In the data rows, the value 500 means zero.
Each pair is two rows. How far apart are they, by a hidden measure? 0 means very close, and 40 very far. Two or three weighted sums of its numbers give each row a place; it is the straight-line distance between the places.
478:438:386:368:327:489:371:454:556:590:469:379:495:267
410:492:425:312:478:485:271:381:501:729:456:410:314:347 -> 9
349:474:573:369:425:488:381:423:401:494:442:342:413:451
662:463:399:454:483:502:524:384:555:467:450:515:443:348 -> 12
537:384:197:588:665:316:408:640:455:672:427:582:356:459
436:429:385:278:413:324:468:365:475:613:440:404:428:298 -> 8
491:432:395:490:355:399:405:568:510:598:409:567:406:412
737:379:516:431:655:307:477:692:662:422:502:403:632:378 -> 20
594:429:286:398:519:300:405:583:570:509:472:501:532:296
672:673:485:486:454:568:659:524:548:346:549:517:530:544 -> 25
686:769:460:592:615:558:674:592:558:484:551:752:478:487
669:771:554:869:569:490:521:265:951:147:984:468:677:744 -> 17
359:373:677:439:535:490:595:690:413:452:445:419:415:633
409:434:496:385:537:483:408:361:264:667:336:430:335:443 -> 25
459:420:356:565:464:626:416:819:614:664:437:775:362:449
482:420:574:381:423:395:354:200:398:604:406:298:322:450 -> 22
501:413:650:453:479:373:444:318:729:295:495:329:574:464
674:417:584:387:642:350:465:668:704:450:540:490:646:372 -> 30
461:400:403:311:486:379:525:324:400:641:396:534:304:407
465:800:564:643:297:620:571:365:357:434:401:406:613:406 -> 33
547:685:348:548:319:513:422:510:579:559:411:568:529:278
388:544:497:555:493:713:360:486:766:387:767:433:700:512 -> 19
433:439:864:551:646:555:551:761:400:684:348:255:576:431
381:482:660:394:434:508:407:497:424:427:495:359:467:442 -> 16
512:417:293:451:414:392:460:568:459:578:372:629:359:415
496:383:530:486:581:481:547:533:322:687:303:483:446:541 -> 16
483:525:644:580:613:856:449:529:403:366:685:367:576:513
463:482:412:329:501:418:235:278:509:795:479:382:258:347 -> 7
383:785:679:502:438:504:501:316:666:260:730:465:629:731
475:628:664:626:306:612:551:414:344:447:387:546:536:514 -> 16
507:546:241:999:648:566:791:651:426:601:749:805:589:808
428:398:279:502:438:592:406:529:530:761:486:527:316:530 -> 25
499:392:432:282:458:342:560:321:440:651:420:458:345:405
450:299:439:414:387:338:566:413:396:571:315:419:242:513 -> 25
746:668:507:510:509:527:594:153:684:337:471:503:497:466
360:886:624:672:426:542:613:195:597:166:967:395:742:768 -> 15
381:509:572:354:569:669:424:516:403:494:502:523:445:511
381:467:456:373:374:466:384:343:451:531:410:263:424:344 -> 10
366:478:636:404:391:436:388:475:358:484:436:327:402:453
452:423:613:623:622:972:396:558:437:505:729:476:471:539 -> 19
425:582:541:645:655:787:457:584:511:290:833:574:637:652
368:999:685:746:773:718:924:608:729:702:617:793:713:741 -> 15
552:414:312:866:745:560:753:661:483:659:413:853:439:687
289:482:483:443:449:625:411:335:353:518:569:380:393:602 -> 26
697:724:572:382:611:364:579:315:795:271:523:576:625:488
505:414:448:263:474:407:535:238:441:733:422:414:282:391 -> 21
550:445:347:354:401:401:434:449:525:594:416:532:454:303
430:408:596:453:447:464:509:413:248:557:279:310:378:360 -> 24
473:475:596:439:415:552:411:397:634:381:511:346:614:442
513:399:397:604:446:578:482:793:423:643:412:582:359:512 -> 23
469:398:434:241:398:413:457:437:516:479:474:305:531:281
426:439:616:462:490:473:445:381:342:624:377:437:439:492 -> 19
444:322:949:684:871:639:578:713:300:649:531:087:483:565
553:472:411:568:353:420:532:731:501:452:508:662:493:558 -> 29
379:576:602:384:485:652:489:537:526:384:570:524:617:618
432:446:366:397:367:640:222:462:539:689:511:379:430:336 -> 12
529:537:550:590:496:460:432:417:915:250:700:384:710:473
704:379:184:563:616:386:555:628:636:461:452:695:513:379 -> 22
489:387:387:355:519:345:526:342:404:610:383:540:344:393
372:461:446:357:404:597:310:326:466:758:454:349:277:405 -> 24
653:486:355:644:473:450:491:965:547:591:584:747:563:679
669:379:182:581:554:268:488:793:513:584:424:681:518:461 -> 10
563:773:289:703:440:571:506:744:601:577:493:721:597:412
359:536:516:354:323:460:555:309:308:560:348:253:407:495 -> 19
581:437:372:323:399:444:351:566:622:448:498:383:630:223
739:412:301:556:615:424:619:575:621:450:502:663:487:387 -> 26
378:447:593:367:442:566:399:436:457:404:482:337:499:464
506:513:541:386:447:412:408:291:761:361:552:370:617:436 -> 12
507:416:722:599:658:940:472:612:306:429:598:497:437:451
482:732:507:536:341:514:549:525:399:388:443:510:665:477 -> 11
739:454:288:483:465:558:351:759:792:403:563:473:775:261
482:999:764:677:785:750:893:414:537:657:584:658:635:690 -> 25
564:423:458:388:406:373:427:549:404:524:456:467:405:471
561:368:639:420:522:483:722:477:260:595:321:529:461:532 -> 4
415:468:461:467:376:385:297:420:408:484:401:274:393:264
449:275:878:712:833:641:561:623:266:604:505:073:408:618 -> 22
557:485:566:378:354:399:570:337:469:489:439:429:444:264
432:486:472:311:444:513:360:343:470:728:430:419:300:473 -> 23
543:442:436:384:430:435:460:356:463:572:390:494:397:262
526:370:198:721:731:396:380:749:572:761:470:715:361:584 -> 22
445:438:551:365:452:468:478:421:345:615:322:255:345:549
547:415:216:540:426:469:407:535:492:664:357:759:332:488 -> 22
420:386:468:351:457:447:508:295:262:596:306:423:315:415
585:459:431:503:466:427:430:633:420:606:469:572:467:514 -> 18
423:447:660:519:645:515:438:645:453:778:332:388:469:519
518:416:219:561:491:492:384:513:417:649:334:764:393:507 -> 21
701:442:502:389:486:507:609:284:500:397:464:517:433:401
380:558:662:503:508:599:428:566:719:273:699:656:745:626 -> 24
418:421:441:278:351:415:444:311:505:522:440:331:490:318
435:465:491:377:470:412:345:266:437:671:428:292:310:397 -> 12
607:374:562:413:636:309:468:522:736:382:531:408:593:428
316:435:452:331:372:474:314:314:413:530:399:282:376:393 -> 23
590:299:274:798:744:522:758:509:439:620:408:806:365:748
416:298:296:781:582:364:521:709:475:673:382:583:434:675 -> 11
629:568:591:510:378:463:610:582:492:319:598:461:591:616
408:509:488:465:430:424:295:385:412:573:399:299:388:299 -> 14
578:479:425:535:514:449:468:737:422:670:469:623:473:600
700:651:544:801:530:400:489:447:999:173:897:399:745:600 -> 22
503:428:587:503:325:454:510:482:335:468:405:376:492:387
532:412:450:336:424:390:472:284:452:559:377:498:376:247 -> 10
631:499:558:342:500:404:500:441:766:317:550:457:673:385
469:446:399:279:473:390:387:265:468:729:438:363:279:340 -> 19
447:528:613:378:361:453:582:349:307:564:360:331:410:556
492:399:556:514:535:459:481:521:311:673:324:482:441:507 -> 15
293:611:753:574:609:574:564:480:602:260:866:642:689:754
636:943:626:562:670:646:813:523:452:435:600:670:444:626 -> 34
838:787:537:694:402:638:769:497:727:137:606:527:688:837
516:594:525:614:429:548:414:463:932:242:745:392:752:479 -> 24
406:472:446:353:432:406:301:342:475:651:453:319:382:349
570:462:368:480:487:439:411:533:435:587:427:557:436:402 -> 9
710:732:539:947:592:510:504:271:972:158:999:460:695:755
562:420:491:392:412:448:473:334:411:526:390:525:333:298 -> 12
502:438:686:570:654:961:466:633:353:446:579:500:461:453
685:915:585:574:675:614:772:538:494:459:588:713:465:556 -> 10
545:332:407:452:562:275:661:657:421:590:394:572:433:471
528:403:553:385:397:436:531:392:329:535:375:489:369:374 -> 26
511:425:528:306:443:434:624:181:314:660:342:463:280:409
840:758:546:623:384:613:818:561:689:152:629:596:646:861 -> 10
365:459:432:269:413:445:244:386:472:633:451:367:402:309
376:597:512:587:517:718:387:485:718:431:798:480:682:586 -> 9
590:651:457:568:498:534:582:658:482:451:534:694:472:567
482:450:485:494:365:436:369:391:410:474:402:348:418:297 -> 14
625:301:334:645:753:381:741:636:376:579:368:718:360:600
485:575:623:595:610:799:542:484:381:359:682:402:563:591 -> 34
540:690:611:509:471:640:498:436:811:221:666:372:782:527
553:370:485:407:492:286:648:570:421:548:459:553:466:387 -> 27
367:756:710:485:477:642:497:468:694:178:688:488:770:670
386:999:628:797:774:782:931:675:764:736:613:837:776:749 -> 29
519:816:441:604:498:713:712:561:440:539:509:625:494:547
605:400:294:546:559:379:578:648:513:598:433:719:481:484 -> 27
454:480:718:480:421:556:468:365:592:373:509:367:592:532
397:421:470:422:313:399:370:372:414:553:369:381:393:279 -> 8
483:426:589:391:402:399:428:249:376:611:376:292:304:494
650:557:548:338:480:424:503:493:760:305:569:509:720:378 -> 29
456:613:597:463:452:601:442:395:761:248:649:371:724:517
584:412:419:374:508:306:482:503:497:477:485:458:475:376 -> 18
741:398:538:424:671:390:476:727:696:454:530:502:655:378
514:469:180:922:774:638:536:668:572:781:604:851:591:751 -> 9
430:328:295:788:621:390:509:747:541:705:413:651:445:689
442:496:399:331:447:512:290:445:505:667:498:381:439:306 -> 28
522:503:426:413:371:455:488:245:464:636:392:527:354:328
455:345:323:779:646:452:487:734:649:736:419:706:493:666 -> 20
350:494:768:452:409:522:455:375:521:285:495:353:534:596
511:472:665:589:667:970:411:627:494:385:705:411:598:462 -> 30
677:782:477:567:489:581:678:739:680:227:655:558:777:660
771:374:092:573:617:302:478:767:650:489:466:647:582:364 -> 23
417:475:591:341:517:592:395:509:384:483:436:352:456:373
446:617:521:613:381:562:402:439:886:290:746:411:741:522 -> 16
411:459:425:353:383:615:244:456:529:584:474:341:470:313
361:495:763:389:368:448:468:468:688:229:576:467:627:608 -> 28
518:451:427:484:368:430:396:491:475:443:452:366:453:374
673:595:334:547:552:501:589:613:566:485:503:704:468:423 -> 14
294:401:577:297:438:410:491:545:334:441:354:306:404:528
390:482:504:383:408:431:308:429:432:477:442:348:419:324 -> 18
513:359:495:440:451:397:593:562:525:621:377:571:294:487
464:686:414:587:299:495:509:597:429:397:456:581:573:490 -> 22
645:685:572:365:612:307:552:466:757:292:533:576:644:457
384:538:430:750:649:592:516:585:357:290:872:793:531:784 -> 13
346:452:540:270:385:509:336:532:471:561:460:517:395:433
547:383:647:445:432:479:593:537:335:558:404:516:479:565 -> 5
363:511:606:412:576:732:365:630:471:525:553:758:486:581
511:444:377:363:484:388:358:432:429:564:404:464:359:291 -> 14
312:752:529:553:475:528:539:296:426:364:762:476:575:799
679:361:170:507:586:344:495:618:647:453:444:652:512:343 -> 25
293:665:700:523:558:584:548:402:584:184:804:536:671:716
502:446:381:431:518:410:383:467:369:610:381:507:355:327 -> 11
562:725:583:476:431:605:623:463:393:443:499:608:457:548
704:455:329:480:446:676:285:797:756:431:540:464:764:216 -> 35
493:363:453:500:497:415:564:467:297:622:339:537:421:529
371:430:578:446:599:640:521:591:397:391:558:593:447:649 -> 5
316:719:508:761:560:518:672:443:453:379:963:812:605:884
459:414:634:632:671:899:487:574:367:418:739:552:520:609 -> 20
500:754:676:606:444:510:532:517:906:170:731:446:814:596
495:402:220:872:700:544:608:623:485:683:429:808:467:650 -> 24
728:763:638:425:523:404:584:203:764:227:511:595:587:531
533:356:564:367:487:534:615:322:265:579:302:655:380:472 -> 14
633:641:704:521:482:436:553:177:727:237:497:482:570:537
702:617:459:429:485:416:549:571:623:391:541:583:604:426 -> 30
408:321:514:593:524:389:598:677:583:634:378:543:443:559
468:624:512:798:681:870:487:675:509:365:928:704:597:705 -> 26
548:416:401:285:449:373:508:333:499:589:415:540:424:309
668:372:425:473:576:287:578:663:514:483:529:573:549:456 -> 12
468:481:695:635:365:537:528:667:369:484:398:433:652:507
356:485:561:257:414:514:330:538:469:584:461:520:389:425 -> 13
414:425:606:408:619:523:384:446:312:720:308:380:362:524
616:774:689:676:551:444:580:314:842:129:811:527:644:746 -> 30
373:504:582:372:512:644:415:483:505:332:542:520:585:593
395:453:515:305:451:564:518:429:413:474:449:281:449:458 -> 20
274:721:429:773:527:475:582:423:479:333:976:785:534:832
403:568:450:778:667:738:476:626:427:317:912:734:545:724 -> 11
433:433:544:443:510:453:476:424:319:661:348:450:407:493
562:690:343:523:333:496:433:234:686:521:527:461:528:397 -> 7
420:801:868:525:469:500:679:467:565:114:743:550:806:751
638:679:606:605:450:563:567:172:618:404:463:464:460:533 -> 22
523:451:290:394:428:357:307:522:576:595:470:528:482:297
426:461:778:560:483:520:555:605:228:537:328:362:626:387 -> 21
403:471:473:342:412:618:276:426:498:603:461:330:447:366
533:412:335:514:552:326:516:684:383:658:406:566:387:445 -> 27
314:821:543:818:499:512:569:343:709:179:999:510:748:698
386:437:567:297:471:460:514:588:454:532:358:391:358:549 -> 30
682:730:674:473:478:422:576:179:741:218:504:542:580:528
347:725:579:494:493:484:587:425:335:325:722:512:591:852 -> 28
473:403:314:480:496:537:437:585:534:741:460:616:308:514
464:485:779:483:439:562:499:455:575:259:550:433:617:531 -> 30
464:255:475:669:558:406:689:550:472:604:313:430:439:651
404:465:597:314:388:437:442:424:448:538:462:327:452:424 -> 25
277:730:637:791:554:522:633:407:634:237:999:653:773:759
409:425:491:282:365:522:412:370:512:493:458:298:536:391 -> 26
537:482:741:472:424:559:509:451:592:308:568:476:625:471
542:446:504:486:298:433:424:393:440:415:445:385:446:364 -> 11
574:382:383:647:420:510:566:605:427:569:407:817:457:570
847:816:593:699:480:672:763:400:751:152:682:494:703:783 -> 19
708:363:334:548:596:276:592:742:513:528:500:627:568:421
336:579:561:529:517:624:421:443:633:372:764:502:632:623 -> 22
453:424:456:219:394:452:501:396:526:459:472:356:546:324
476:488:395:399:489:447:376:389:427:638:402:478:334:301 -> 11
575:333:185:831:832:512:541:582:522:725:361:773:378:667
521:719:584:685:442:496:475:464:959:138:806:394:833:517 -> 24
677:823:362:682:516:541:670:783:706:183:639:609:781:640
591:537:681:516:500:422:515:265:756:295:508:405:590:520 -> 23
483:460:552:492:397:459:458:421:380:513:392:364:442:298
604:638:524:392:618:317:528:381:765:291:509:504:615:453 -> 15
472:444:429:405:428:426:387:288:390:582:350:432:300:226
333:443:573:358:402:546:353:352:321:604:384:225:355:345 -> 14
435:453:363:326:430:385:384:361:465:648:431:452:365:318
403:429:369:333:452:397:394:268:382:629:388:410:293:290 -> 8
380:438:540:279:342:486:436:367:473:504:457:294:482:409
570:497:309:601:353:421:454:749:563:473:486:639:554:416 -> 13
495:702:535:680:321:625:520:321:410:491:351:394:559:479
418:465:400:286:439:401:357:412:456:646:463:373:420:280 -> 36
453:444:486:364:471:435:336:638:542:663:428:574:344:351
725:435:386:410:478:489:442:689:779:363:594:459:777:352 -> 23
514:548:714:453:574:383:512:407:780:286:551:409:590:558
575:481:362:383:403:406:370:638:588:511:486:477:566:324 -> 22
594:407:598:328:523:368:478:495:734:338:540:396:657:373
492:433:347:412:330:477:355:513:580:588:468:477:514:309 -> 9
380:436:547:329:365:371:373:304:403:540:405:255:361:398
611:687:539:762:457:452:471:487:999:147:871:364:808:525 -> 18
532:411:622:467:377:460:544:487:318:507:410:426:455:418
361:640:666:474:458:608:456:512:715:201:667:551:743:632 -> 14
536:318:417:469:567:276:685:711:429:606:391:537:408:506
826:798:351:964:461:709:769:671:798:219:699:757:594:766 -> 28
697:754:527:446:504:525:663:492:563:367:550:549:550:518
575:490:459:421:319:463:479:398:473:498:423:536:411:327 -> 11
367:491:526:364:412:436:293:398:402:544:422:394:382:355
847:739:556:654:487:665:751:441:726:160:602:455:634:789 -> 18
868:719:393:767:471:712:796:482:729:226:587:660:584:778
382:452:554:489:537:855:341:510:461:539:606:420:422:462 -> 29
326:442:583:337:440:439:468:515:342:524:366:327:397:486
495:410:547:221:412:359:643:227:372:657:372:359:264:397 -> 9
380:524:586:430:537:595:438:619:537:440:602:661:622:622
605:440:503:497:478:436:567:693:423:625:483:637:466:633 -> 13
665:426:244:509:427:493:517:653:599:465:503:610:505:425
414:402:579:416:584:486:448:470:303:684:292:359:388:519 -> 23
545:851:509:583:526:717:776:511:516:519:536:654:513:605
466:361:482:486:577:463:599:457:316:668:323:397:368:606 -> 6
